In the data rows, 128 means zero.
Here are some points, each followed by its number:
[146 142 115 134 118 134 162 148  89 117 125] 0
[125 159 141 157 117 113   0 186 158  46 196] 1
[ 94  47  63  71  86 140 231 122 131 167  75] 2
[136 150 125 134 111 123  42 117 108 126 138] 3
[121 155 176 157 138 129 187 157 188 125 172] 4
[129 129  94 130 121 154 112 148  93  43 111] 5
[132 129 160 141 143 134 232 110 108 152 139] 6
[142 181 157 137 113 104   0 148 221 122 188] 7
[ 65  74  56  82 100 125 236 182 188 134  70] 8
[144 139 169 144 167 127 171 114 123 156 187] 9
[ 56 145  99  73 145 128 213 175 197 132  90] 10
[140 140 141 121 118 132 247 126 106 123 144] 11
[146 140 168 139 151 107 215 158  90 152 121] 12
[ 51 155 139 130 146 126 216 199 173 115 119] 13
[154 135 114 135 106 159  60 104  88 107 143] 14
[141 149 140 142 120 147  53  88  74  97 189] 15
[122 129 127 138 118 133  94 104 115 123 154] 16
New points follow, each followed by the number of its nearest point above, looking only along the 2 directions in which the numbered points spread most.
[116 132 170 148 164 110 151 144 103 134 120] -> 0
[128 134 156 155 120 123 128 142 175 136 153] -> 5
[125 158 176 126 144 137 241 169  96 122 101] -> 11
[126 129 118 126 134 138 142 103 130 129 144] -> 0
[117 156 177 131 138 131 165 155  95 109 111] -> 0
[143  65  19  57  99 176 146  75 110 125  74] -> 4
[138 146 163 149 175 131 105 123 113 150 163] -> 16
[162  64  50 123 103 135  18  60 201 158  76] -> 5
[142 159 166 147 119 112  62 172 190 111 173] -> 3
[124 161 141 160 133 107 140 141 146 133 146] -> 5
[121 151 153 141 119 122  79 142  91 122 140] -> 16
[145  75  60  62  83 157  93  64 120 142  65] -> 4
[143  87 152 137 178 149  36 131  93 132 107] -> 14
[152 143 175 144 128 126  32 118 169 141 183] -> 3
[115 165 171 151 110 101 113 177 205 144 186] -> 5
[116 131 152 116 142 134 200 105 115 156 124] -> 12
[130 146 153 137 101 106 142 103 186 147 165] -> 5
[112  95 126 132 170 124  57 145  98 148  81] -> 5
[130  56  57  62  99 187 190  82 100 133  79] -> 11
[166 102 151 137 154 106  30 145 117 157  82] -> 3
[124 120 136 125 128 142 211 121  84 121 117] -> 12
[136 137 148 145 111 137  74 112  87  88 170] -> 14
[172  69  65 129 107 118  53  80 182 113  90] -> 5
[148 130 144 145 110 131 143  77 166 147 162] -> 0
[144  62  50 150 116 118   0  83 105 119  89] -> 3
[152 147 150 161 127 125  73  99 136 142 177] -> 14
[ 54 128  84  68 126 115 255 186 198 131  88] -> 8
